Each row is where one point has got to under a steady rotation. How many steps took it there?
The counts run from 0 to 372.
[  8 -10  18  -2  28   0 -10   1  -3   6   8  20  -5 -12   7 -23 -24  -3
  11  17 -17   3 -15  -3   4 -16   2  13  -6  -2   5  -6   2  -1   1  22
  -2  -7  11  18   1  12  26   2 -10  31   0  15 -10 -10  -7  -7  22   6
   7  -8   3  -4  -1  10  -3 -16 -10  -8  10 -18   0  -2  10  -8   8   1
  17  16  -5  18   9   7   1 -33  -2]
221
[  1   8   8  -6  20  -9 -10   7  -4  -2   4  19 -14  -1   9 -29 -24  -3
   6  15 -14  -4  -7  -1   0 -23  -1   5  -4  15  13  -1  10  -5   4  15
   4  -6   6   4   9   5  12   0 -10  28  -6  16  -1 -19  -9  -5  21   3
   3 -13  -3   0   6   9   1 -12  -5 -16   9 -19   2   6  -8 -21   7  -3
  20  18  -5   3  12   3   3 -23  13]
102
[ -6  -3   6  -6  30   8 -13  15  -4   9  14  19   4  -4   2 -13 -26   8
   8  14 -18 -14 -15  -6 -10 -12   4   5  -6  -3  10 -16  11  20  13  15
  13   4   3   2   0   0   3   4 -13  22  -1  15 -10  -6   5  -1  13 -10
   2  -3  -9  -6   5   2   8 -11 -19 -18  -6 -21  -1   1   2 -18   0  13
  13  31   1  -2  18  -6   0 -28  -1]
93
[  7  -8  18  -9  13   3  -9  10 -12   7   8  31  -9  -5   5  -8 -21   4
   5  12 -14   0  -7 -18  -6 -17 -20   6  -5  -7  10  -9   2   8  -4   7
  11  -4   8  -2   6   3   6   8  -5  31  -5  19  -9 -21   3   4   9  -3
  -5   5   1  -3  -4   2   8  13  -4 -13   9 -18  -4  -2   0 -11   0   7
  24  33   3  -1   4   1   4 -41   5]
201
[ -2   3  11   3  23  -4  -6  18   5   9   7  26  -5  -4  14  -2 -29   1
   0  14 -11 -18  -8 -18  -8 -10 -15   7   2   3   6 -19  18  15   9   2
   5   2  10  -3   2   5   3   7  -7  16  -6  18  -9 -16   1   3   8  -8
   5   2 -16 -13   2   5  19  -2 -19 -13  -4 -23 -12   4   3 -25   3  10
  10  23   0  -8  10   1  -3 -23   1]
274
[  4  -6  18   8  13  -1  -4   2   1   0  17  24  -3  -2   7 -19 -25   2
   4  15 -11 -13  -9  -9  -1  -8 -15  12  -4  -1   3 -16  -3  17  -9  11
  12  -3   2   1   1   7   8   7 -21  33 -13   2 -10 -15   1 -10   6   4
  -1  12  -6 -20 -16  -1   8   6 -10 -14   8 -14  -7 -17   6 -12   6   6
  22  26   1   8   0  -2   3 -32   1]
198
[  6 -10  17   3  23  -2  -6  -4  -4   7  10  25  -2 -11   5 -20 -21   6
   8  18 -13  -1 -15 -17   6 -10   2   7  -5  -3   7  -1  -3  18  -6  15
   3  -6   1   7   4   4   8   1  -8  35  -3   7 -13  -5  -1  -9  19  -2
   3  -2   0 -13 -13   9   0  -6 -10 -11   8 -23  -2 -11  12  -1   2   6
  21  32   1  17   3   5  11 -26  -2]
209
[ -1  -4   6   8   5 -15  -1  18   8   8   6  17 -15 -12  19 -16 -12  -6
  11  25 -18  -8  -6 -10   4 -10  -4  10   0  11  -4 -25  17  -5   2  19
  -7  -1   5  13   8  20  13  -4 -20  16  -6   5 -15 -19  -4 -19   7  -1
  21   0  -7 -16  11   1   7  -3 -15  -5  12 -12  -1  -3   8 -18   4  -1
  14   5  -5   1  19   8   4 -16   3]
145
[ -9   3  13  -7  12  -8  -1  11   1   2  10  22  -8  -8  18 -13 -20  -1
   1  16 -20  -8 -11   0  -6 -14 -15   7   1  18  13 -17  16  -2   7  21
   2  -4  -3   5   7  11   6   9 -19  23 -16  19 -10 -19 -12  -5   9   5
  14   2 -16 -16   2  -1  20  -6  -5  -6   9  -4   0   4  -6 -27   3   1
  17   7  -5  -3  16  -2   0 -13  13]
264
[-12  -9  13   3  11 -10 -15  13  17   1   6  24 -12  -2   8 -22 -18   9
   4  20 -11  -8  -9 -10  -5 -12  -1  10  -3  15  10 -26   4   5  14   1
   1  11   3 -12  10   7   8 -10 -32  22 -16   3  -9 -11  -7 -14  21   3
   3  -5 -11 -11  10  -2   8   3 -12 -11   3 -22 -10   2  -7 -22   5  -3
   9  12  -4   0  14  -6  11 -15   1]
257
[ -3   6   3   6   9   2 -16  10   8  10   5  24   2  -6   3 -10 -25  -4
   7  21 -15  -5  -1 -14  -7 -16 -11   8 -19  -4  21 -21  12  12   3   5
   8   7   0   9   5   7  -5   9  -7  11 -12  11  -7 -28  -5   8  13   1
   8   4 -10 -18  -4   2   4   4  -7  -3  -5 -19 -11   7   3 -16   5   6
  17  31   5   4  12  -5  -2 -31  -4]
124
[ -7  -7   7   3   7  -2 -20  25   4  15   5  19  -9 -12  12 -12 -22   3
  12  15  -9  -2  -9 -15 -14 -19  -5   8 -13  -4   4 -30  16   1  23   0
  -9   1  14  13   3   6  22  -6 -11   7  -8  -4  -4 -11  -2 -11  14 -14
  11   2  -9  -7   9  -5   7   1 -19 -10   1 -21  -9   5   6 -26   5   4
   7  22   3  -5  17   1   1 -24 -17]
154
[  5  -8  20   0  22  -1  -6   9  -9  16   7  25  -3  -2   8  -8 -20   4
   7  21 -14 -12 -24 -13  -4 -17 -13  12   1  -1  -5  -7   0   1   6   8
   5  -7  15   3   5   8  17  -4  -3  30   6  23 -10 -11   7   2  21 -12
   1  -4   0  -7   2  -1  12  -4 -15 -12   6 -14   2  -2   7 -11   1   8
  22  25   4  -1   0  11  14 -23   1]
351
[ -3  -7  19   0   8  -6 -15  11  -1  -5   9  21 -15  -7  16 -27 -15   3
   1  13  -1   1 -16   0  -6 -19   0  13  -3  20  10  -5  -1   7   2   8
  -4 -11   0   8   7  -1  19  -3 -17  29 -10  -5  -5 -12  -8 -18  22   0
  -9   3  -3 -14 -10  -2   6  -7  -5 -15  16 -21  -2  -8  -4 -25  11   3
  30  29  -2  11   5   4  13 -17  -7]
179
[ -1   0  -7   3  -1  -9  -5  20   0  -1  18  15  -2  -7   7 -12 -21  -9
  11  17 -21  -7   3  -7  -4 -15   0   9 -10  -4   6 -23   8   8  -2  19
   8  -2  -1  16  -3   4  14   5 -21  21  -3   6  -3 -25   4 -18   4   9
   2   7  -7 -24  -5   2   0 -13  -9 -18  12 -12  -7  -8   6 -18   5  10
  28  21   3   3  13  -4  -5 -30  -2]
314
[ -5   3   0  -1   2  -5  -6  33   1   7  12  17 -10  -4  14 -10 -24   2
   9  19 -13  -4   0   4 -15 -22  -8   7  -6  16  14 -16  11  -1   9  14
  -2 -18  -3  17   2   0  24  -1 -16  17  -5   0  -5 -16  -1 -12  17   1
   0   5 -11 -20  -1  -4   9  -8  -2 -12   8  -7  -1  -3  -4 -29   3  -1
  28  19   6  15  15  -4  10 -18  -6]
164
[  7  -6   3   9   6  -8  -6  10 -11  -9   6  17  -6  -6  18 -22 -18 -11
   8  23   3  -3  -7  -8  10 -16  -3  12  -1  -2  13 -18   0   1   0  10
  -4 -10   4  17   1   6  24   4 -14  25  -6   3  -7 -23  -1 -21  16   5
  -2   5   3 -14  -7  12  -2 -13 -10 -16  14 -14  -5   3   0 -18   5   4
  29  20   2  22   6   9   9 -19  -7]
310
[  5  -6   6   9   8 -10 -14   7   5  -3  16  26 -16   6   9 -25 -23  -4
   5  17 -10   6 -14   4   2  -9  -4  14  -8   6  18 -15   1  -2  -1   3
  10   5   2  -3  -2  14   1   9 -18  27 -11  13 -12 -18  -4  -5   9   9
   6  -9  -3 -11  -6   6   4   0  -8 -10   6 -14  -7   5  -6 -18   6   8
  20  22 -14  -5   1 -11  -6 -26  12]
110
[  0  -5  12  -5  18  14 -11   4  -4  13   7  23   2 -13   3 -19 -20   4
  12  18 -27   1 -17  -3  -6 -14   0   8 -19 -10  10 -20   8  11   6  22
   1   0   5  16  -2   8  10   4 -11  21  -2  12 -18 -10  -5  -3   8  -3
  19  -6   1  -4  -1   2  -1 -11 -16  -5   0  -9  -2   2   9 -10   8  10
  13  26   3   9  17 -10  -8 -35  -6]
224
[ -7  -3  10   2   9  -1 -19  21  10  19   2  23 -14  -7   7 -11 -19  10
  10   9 -19   1  -6 -15 -13 -15 -15   3  -9   1   2 -11  19   8  -4  -3
   0  -5   8  -6   9   2   7 -11  -8  18  -1   0  -4 -14  -2 -10  18  -6
   6  -3  -7  -2  10   0  -3   8 -12 -11   5 -25  -9   5  -1 -14   0  -1
  22  27   5  -8  13  -2  -4 -28  -9]
23
[ -2  -9   5  -5  11  -2  -9  28  -4  12  11  23 -12 -13  22  -5  -7   3
  12  12 -16  -6  -8 -11 -16 -15 -13   9   0   4   4 -17  14  10   4  13
   6  -7   2  -7   9   6  12 -12 -15  18   5  16  -3 -14   5 -15  11  -8
  13  -4  -4  -6   3  -3  10  -1 -11 -12  12 -15   0  -3   3 -29   3  11
  25  22  -1 -17  10   6   5 -25   5]
173
[ -6  -8   7  -1  20  -2 -15  18  -4   5   4  29 -15  -4  17  -6 -21   3
  10  21 -11   1  -6 -10  -1  -7  -8  -2   1   5  20  -3  14   1  10   4
  -1 -13  -5  -5  10  -4   8   0   2  21   1  11  -8 -12  -1  -9  26  -6
   1  -4  -4   1  -8  15   8   1  -9 -10   1 -24  -3  18  -9 -24  -6   2
  26  28  -2   7  15   2   6 -16  -8]
281
[ -4 -15   7   7   0  -8 -12  19  -1  11  15  32 -17  -6  15 -11 -12  -2
   9  30 -15  15  -9   0  -2  -8  -4   8  -3  10   9 -22   3 -14   9  17
 -11  -9   0   8   3  16  22   0 -11  26 -10   3 -16 -17   2 -16  15   8
   9   7  -5 -14  -4   8   5  -1  -9  -2   8  -9  -2   2   4 -22   2   4
  24  13 -10  11  10  -7   3  -9  -7]
149
[  4  10  19   2  15 -10  -5  15  -1   7  -1  21  -6  -9   8 -10 -27  -2
  11  16 -12 -19 -11 -10  -6 -17 -14  15  -2   4  -2  -4  15   1  -3   5
   0 -14  12  16   9   5  14   1  -8  28   3   9  -3 -23  -1  -4  15  -5
   0   5 -15 -13   8   0   9  -3 -16 -15   8 -21   4   0   0 -17   2  -4
  18  23   8   1   9   9   6 -24   0]
13
[ -2 -11  10  -2  20   6 -14  15   0   7   7  18 -10 -20  19  -9  -6  -1
  13  14 -17  -3 -18 -15  -6 -11 -22  10  -4 -16   1 -24  10   0  -5   7
   0  -6   8   2   5   5  23   1 -12  20   4  16 -10 -19  -3 -16  17  -5
  18  -3   2  -7   6   9   3  -5 -11  -3  15 -16 -11   6   3 -19  11  14
  23   6   3  -1  10   4  -5 -26   2]
42
[  9  -1   3   6   4  -3 -16  15  -3  -2  21  25 -11  -2  13 -16 -21 -11
   5  11  -8   7  -5  -5   0 -14 -10  12 -10  -4   7 -23   5   0   2  12
   7   0   3  13  -6  18  14  16 -12  19  -4  10  -6 -21   3  -9   0   3
   3   5   0 -10  -6   7   2  -4 -11 -15   8 -20  -5  -5   5 -23  13  11
  23  28  -5  -6   8  -2 -14 -30   0]
302
[  6   0  19  -3  25  -1  -3  14  -7  11  15  22  -6   0  10 -11 -21  -2
  10  12 -19 -10 -17  -1  -5 -21 -11  14  -1   7  -2  -4   4  -2  -3  15
   5 -11   9   9   3   6  20   4  -8  30   3  20  -9 -15  -1  -7  18  -3
   0  -2  -8 -13   3  -1   9 -10 -11 -11  10  -9   8  -9   6 -13   8   6
  28  22   3   4   7   5   5 -20   9]
352
[ -4 -14   7   8  15  -1 -12  12  -5  17  14  28 -15  -1  15  -5 -16  10
   8  24 -18   0 -14  -9  -9  -4 -14   7  -7   1   4  -7   5   6  -8   3
   2  -6  -4  -5   6   2   6 -10  -3  27   6   4 -15 -12   5 -10  17  -1
   2   1  -5 -13  -3  10  11   9 -14  -6  -2 -17  -3   1   1  -9   1  10
  32  35  -1  -2   3 -11   4 -18 -16]
19
[ -3  -2  11  -5  15  -7  -3  19  -7  16  14  21  -8  -5  11 -10 -15   3
   9  15 -27  -9 -13  -2  -9 -12 -13  11  -4   7  -1  -5  11  -8  -4  16
   8 -14   1   2   2   2  19  -5 -17  35   9  14  -7 -16   0 -11  17  -2
   6  -3 -11 -15  11  -1   7  -8 -12 -14  11  -3   2  -4  -1 -17   1   5
  30  15   4   3   9  -7   1 -19   7]
353
[ -6 -13  -8  -1  11   2 -22  13 -19  -1   7  16   0  -9  13  -4 -16  -5
  10  19  -9  -2 -15 -18  -2 -18  -1   8  -5 -18   6 -23   6  10   6  11
   3  -5   3  11   4   0  11   0  -9  18   4   9  -9 -20   6 -18  20  -9
   3   3   2  -8  -3  14   1 -12 -17 -11   4 -13  -9   2   9 -18  -1  14
  24  32   8   4  12   5  -1 -22 -13]
312
[  1  -7   1   0  20  -7 -11   7  -1   4   0  23  -4 -11  17  -2 -16  -4
  11  25 -18  -6  -7 -22   5 -13  -7   7   3  -2   6 -22   8   2   5   8
   3  -1   5  -2  14   6   9  -3  -2  19   5  24  -8 -26   4  -8  24  -4
   8  -9   2 -10   5  17   2   1 -21  -3   8 -24  -6  13   8 -13  -4   7
  24  22  -2   3   7  11   6 -20  -3]
131
[  1   8   7  -2  12  -2 -14  16  -3  -1   2  21 -12 -18  16 -21 -28  -4
  10   9 -10   3   2  -6  -2 -19  -6   4  -8  13  15  -6  17   2   4  13
 -11 -14   5  21   8  10   7   2   0  15 -10   3  -2 -15 -13  -6   9   1
  12  -1  -5  -6  -7   7   3 -10   0 -12   8 -20  -2  11  -4 -28   3   1
  18  24  -2   2  14   7  -2 -30   0]
294
[  2 -10   3  -3   2 -14  -6  18 -13  -5   5  18  -8 -15  14 -15 -12  -8
  10  12 -12   0  -5 -12   0 -25   1   7   2   5  -1 -16   2  -4   2  10
  -3  -3   5   6  12   8  23  -6 -16  19  -4  15  -1 -21  -4 -23  22   6
   1  -1   5  -7   8   3  -2  -7  -8 -14  19 -14   0   2   6 -15   4  -1
  30  13   4  11  12   9  11 -25   2]
322
[ -2   4  20  -8  21  -5  -8  10  -3   7   4  26  -1 -11  20  -4 -17  -7
   0  14 -18  -4 -17  -8 -10 -16 -12  11   1  16  12 -16  12  -1  13  21
   0   0   6   9   7  14   5  13  -8  18  -7  24 -11 -18  -3   6  12  -6
   9  -3 -13  -9   1   2  16  -5 -12  -8   1 -10   0   4  -1 -27  14   7
  10  23  -3 -10  13   8  -4 -18  12]
263
[ -8  -2   7  -8  11 -10  -2  18  17   5   4  16  -1  -6   9 -24 -16   2
   9  20 -12 -12   0  -1  -1 -23  -4   8  -8  10   9 -26   9   4   8   4
   8  11   5  -3   9   4  19 -11 -33  17 -13  15  -1 -14  -7  -9  23   2
   6 -11  -7 -12  14  -5   4 -13  -5  -8   9 -20  -6   1   2 -21   0  -8
  15   4   5   3  17  -1  13 -22   8]
245
[ -1 -13  15  -3  23   0 -17  15   1  14   6  23 -13  -4  10 -16 -12   9
   9  10 -18  -7 -17 -14 -11 -17  -6  10  -2   0   1  -8   9   7   2  -4
   8  -2  17 -11   8   1  12  -7  -9  24   3  16  -5  -7  -1  -9  22  -9
  -4 -14  -3   0  10  -3   3   2 -18 -13   9 -28  -5   2   4 -12   5   6
  19  26   0 -11   5   1   9 -27   4]
362
[  1  -7  22   8  10 -10 -11  12  -3   9  12  30 -16   2   8 -14 -28  -1
   2  19  -4  -5 -14 -11  -9 -17 -15  12  -8  12   5 -10  -1   0   4  -3
   4  -1   7   6   6  12   8   7  -8  25  -8  10  -7 -19   0   3   9  -3
  -8   4  -6 -11  -3  -6  10  16  -9 -10   2 -13   0   0   1 -14   6  -1
  19  35   1   3  -3   7  10 -28  -6]
9
[  4   4  19  13  16  -4   2   9   4   6   9  28 -15  -2  16 -12 -30  -2
   5  29  -5   4  -1  -3   3  -8 -20   4   4  20  16  -1   4   3   4   9
   2 -10  -5   2   6   5  11   5  -8  29  -7   6 -12 -14   1  -3  11   3
   3   1  -8 -16 -11   9  12  -1   2  -6   4 -20   0   7  -8 -23  -4  -2
  25  27  -6  12   6   7   9 -14   1]
279
[  1 -18  14  -8   4  -9 -20  14  -8  10   6  28  -3 -12   1 -11 -21  -2
   2   7  -8  10 -12 -12 -11 -27  -4   9 -13   8   9 -17  -2   2  16   9
  -4  -1  14   5  10  19  15   3 -12  14 -14  13  -1 -14  -2  -1  10  -7
  -7  -1   0  -3  -5  -9  -1  14  -8 -12  10 -13   5  -2   6 -13   5   6
  17  35  -2   0   6   0   8 -33  -1]
332
